(in the rows, 128 means zero)
Named turns come first, each shown by rows before and after it. Which turns, in which order, take the first row of each pair that follows to the second? Write the first one first, as in the answered first pair.
k_199:
[123 139 119 154  95 115 153 136 115 188 115 131 109 139  95 149 122 143
 161 111 131 123 109 111 131]  ->  [129 132 117 150 132  96 128 123 158 157 150 139 122 152 105 178 115  94
 152 111 105 119 115 149 133]
[133 121 122 120 150 121 130 113 141 134 132 119 140 138 126 126 123 111
 133 133 132 136 106 143 105]  ->  [138 122 126 123 138 128 143 125 120 150 117 117 137 139 115 121 123 134
 135 134 143 140 104 123 106]
[ 87 133 117  89 136 105 111  87  72 116 126 128 171 169  91 166 131 103
 157 150  93  96 108 148 125]  ->  [ 96 141 123  88 126 115 127  98  49 129 109 121 168 161  79 149 133 127
 156 150 108  99 112 129 124]
k_316:
[145 117 132 125 138  84  87 106 142 105 133 133 110 114 120 143 140 118
 118 142 138 119 152 121 104]  ->  [152 115 143 126 133  92  85 115 137 107 127 130 111 111 122 145 143 126
 115 140 141 122 156 113 105]
[ 91 108  99 142 108 110 161  95 150 178 155 134 102 144 126 109  98 102
 143 126 158 118  80 125 111]  ->  [152 148 113 105 175 134 163 148 111 128 128  97 151 153 150 118  82 108
 127 137 181 143 132 135  93]
[125 122 137 133 164 144 130 108 158 131 148 153 152 100 119 153 135 115
 119 147 113  97 119 154 137]  ->  [144 132 146 127 171 156 131 129 137 120 136 141 162  97 124 157 146 126
 116 151 113 103 136 142 136]
[151 103 123 147 140 162 133 129 135  81 114 153 120 118 132 118 121 125
 106 139 124 172 154 139 164]  ->  [129  94 124 156 121 154 126 115 139  93 110 160 109 116 127 116 133 128
 113 142 119 169 136 137 164]
k_724:
[113 166 109 103 117  70 107 104 176 123 167 101  86 133  83 108 114 101
 162 116 125  69 122 120 144]  ->  [112 166 116 119  92  80 102 109 163 118 150 119  66 120  84 114 144 140
 162 110 113  78 122 102 168]
[155 148 123 131 150 151 162 137 114 103  92 162 116 112 150 131 140 184
  58 163 155 152 167 102 167]  ->  [164  97 114 137 184 155 140 137 158  85 125 159 140 133 161 157 149 122
  57 176 141 156 157 153 157]
[131 156 110 104 169 114 121 129 181  79 129 132 100 146 130 142 112 126
 100 103 149 140 140 146 155]  ->  [124 170 108 105 151 114 131 122 161  87 112 139  93 132 124 129 104 146
  97  98 153 139 145 129 160]
Pairs:
Between the rows of a pair lie 2 to 3 turns.
[126  77 144 136 115 126  94 132 179 126 174 131 105 135 109 163 161  86
 126 165  75 124 113 167 124]  ->  [164  93 163 121 129 152  86 179 137 100 150 112 122 124 119 179 173 120
 117 172  81 138 147 150 132]
k_316 k_316
[ 69 135 108 162 101 105 116  95 164  91 149 184  97 131 141 144 115 142
  96  99 115 114 134 119 165]  ->  [ 72 171  94 146 114  91 141  86 152  99 145 169 106 133 133 131  76 132
 101  91 144 109 142 119 141]
k_724 k_724
[119 134 117 135 125 131 154 112 114 127 124 120 134 140 122 102 100 111
 117 126 159 127 135 124 114]  ->  [121  92 118 150 129 143 129 122 146 112 138 127 132 140 131 126 135  98
 109 141 131 136 120 143 135]
k_724 k_724
[159 120 149  97 174 130  71 193 145 105 127  53 160  76 145 146 114 138
 102 179 154 146 117 172  97]  ->  [154 126 160 119 134 144  64 196 128 106 103  75 133  59 141 143 143 194
  91 178 143 153 119 139 125]
k_724 k_724
[ 98 147  90 180 130 131 184  78 108 163 129 124 116 134 102 114  99 124
 128 152 189  98 126 117  95]  ->  [121  67 120 206 121 166 125 138 128 138 139 139 117 145 114 171 186 129
 114 184 127 125 114 142 128]
k_316 k_316 k_724
[116 214 153 103 152 133 112 101 110  48 130 168 136 111 163 116 121 142
  93 112 128 135 175  92 135]  ->  [ 66 189 135 131 109 121 119  59 130  89 140 198 104 109 147  96 121 137
  97 108 122 121 143  85 143]
k_199 k_316
[ 81  54 118 175  94 146 113  93 159 162 145 160  79 140 115 135 158 114
 130 135 109 134  67 146 143]  ->  [110 175  99 111 153 131 178  81 114 149 122 120 129 144 116  88  52 105
 132 115 192 119 132 133  93]
k_724 k_724 k_316
[166 145 150 140 169 144 127 121 126 104  90  98 147 118 125 140 128 159
  87 133 107 123 143 105 166]  ->  [165 133 148 135 160 151 160 128 102 138  82  82 152 127 113 127 111 155
 105 146 134 122 121  99 146]
k_199 k_724 k_199
[139  99 137 124 114 139  85 155 129 139 114 130 121  89 115 155 177 183
 127 112  85 133 128 111 140]  ->  [154  70 133 115 125 151 103 171 109 162 113  99 145 100 106 152 163 161
 136 124 118 136 116 127 114]
k_724 k_199 k_724
[138 121 127 129 155 124 113 118 137 113 150 125 143 137 128 138 126  97
 118 131 121 125 129 158 136]  ->  [135 132 133 149 118 135 115 129 118 114 124 143 118 115 124 134 151 160
 108 129 106 127 133 127 159]
k_724 k_724
[ 91 148 132 120  70  88  84 107 129 172 186 120  90 111 136 143  99 116
 161  96 106  72  89 115 113]  ->  [167 132 177 103 115 135  55 190 105 119 171  93 123 114 162 187 146 143
 143 124  85 116 129 129 121]
k_316 k_316 k_724
[158 178 141 119 101 148  93 152 131  90  97 119  96 103 143 124 158 136
 125 135 107 122 165  97 152]  ->  [150 129 141 133 103 144  71 151 155  93 123 121  97 116 144 153 177 106
 130 140  86 120 140 122 143]
k_724 k_316
[177  87 146  86 132 169 111 212  60 145 123  57 163 140 102 150 152 164
 196 144 154 141 108 142 132]  ->  [110 155 108  96  76 133 157 124  56 185 103 101 111 113  78  86 102 197
 190 116 184 115  98  95 142]
k_316 k_316 k_724
[122 134 156 137 128 133 124 136 121 106 125 135 128 104 140 130 126 149
 102 134 142 148 154 104 150]  ->  [120 104 153 150 130 131 101 138 137 112 143 136 126 113 143 143 145 131
 103 146 124 151 133 118 146]
k_724 k_316
[126 128 150 141 157 131  87 179 134 115 144  44 144 118 175 140 130  97
  68 175 159 136 166 156 135]  ->  [120 137 163 156 122 139  83 185 112 112 121  60 114  97 180 133 153 154
  59 162 144 141 172 112 157]
k_724 k_724
[154 121 138  84  87 137 156 104  88 151 151 121 130 123 110 123 139 133
 183 114 140  89 127 126 141]  ->  [158  93 145  86 103 136 146 110 110 148 172 119 140 133 110 139 147  99
 178 125 131  97 117 153 141]
k_724 k_724
[177 195 124 141 131 127 139 140 162  96  76 158 104 117 155  87 120 140
  99 112 133 142 140 130  97]  ->  [167 154 122 142 153 110 136 128 200 104 109 155 123 138 153 102 115  84
 112 120 128 127 119 173  77]
k_724 k_316 k_724
[108 138 110 137 127 117 108  87 163 100 133 160 104 119 137 119 125 118
 102 117 103 121 140 127 145]  ->  [106 157 110 130 130 114 119  82 155 108 126 157 108 112 128 110 114 128
 101 114 121 121 145 109 136]
k_724 k_724
[137 115 157 136 131 109  74 105 174  93 131 166  92 147 157 165 162 145
 130 139  70  95 149 124 155]  ->  [129 165 144 130 114 102 103  84 147  93 101 175  81 132 153 139 132 180
 124 127 103  88 165  92 151]
k_316 k_724 k_724
[154 188 132 103 147 135 151 137  92 148 109 102 184 120 134 132  71 155
 136 109 151 125 158 101  95]  ->  [164  94 145 133 171 147 103 159 150 121 148 113 190 140 148 184 124  93
 119 138 100 136 130 164 108]
k_724 k_724
[ 92 113  98 188 105 139 201  51 130 206 137 154 111 128  88  74  87 102
  74 161 197 141  91 130 125]  ->  [ 94 176  98 178  94 127 194  45 108 180 109 169  92 102  98  67  87 162
  61 142 183 140 126  89 142]
k_199 k_724
[165 149 139 107 125 100 102 112 126 131 167 174 164 168 115 168 125  91
  79 122 107 134 185 170  96]  ->  [149 116 144 133  91 106  82 120 133 142 164 195 142 162 107 178 164 111
  73 129  83 138 166 161 114]
k_724 k_316 k_724
[151  97 139 137 149 152 118 140 127 102 107 123 143 144 138 131 161 131
 108 152 119 149 140 140 142]  ->  [146 140 137 129 138 149 138 128  97 115  82 116 139 130 137 105 137 169
 111 136 140 141 156 106 130]
k_724 k_724
[139 109  97 106 119 158 131 147 109  67 149 152 129 113 144 174 191 122
 131 131 116 149 119 137 118]  ->  [133 114  81 106 140 146 141 124 129  68 164 154 136 120 139 161 165  87
 131 126 122 142 114 154 112]
k_316 k_316
[120 105 137 111 116 133 150 136  82 201 125  80 101 108  88 112 119 150
 202 112 155 105  93 119 101]  ->  [146 121 138  94 149 136 156 150  73 178 124  71 121 109  97 116  88 139
 194 117 174 116 121 126  90]
k_316 k_316
[102  67 131 180  92 134 190 118  96 194 130 127 108 145 104  83 126 127
 135 156 171 131  76 122 115]  ->  [189  99 159 125 190 152 149 185 101 107 128  85 177 160 147 138 126 100
 110 167 150 160 150 163 111]
k_199 k_316
[198 161 179 101 120 135 129 174  45 133  90 101 112 130 120 119 135 203
 145 154  92 149 172  90 113]  ->  [210 142 160  80 177 119 134 162  88 129 144  71 158 162 130 127  94 104
 159 154 114 137 167 153  77]
k_724 k_724
[109 143 113 132  99 110  96  63 187 118 152 171  96 144 129 124 146 118
 116 140 107 146 134 127 174]  ->  [104 183 102 108  95 101 128  48 163 131 141 155  99 139 119  97 112 135
 127 120 133 133 143 109 157]
k_724 k_724
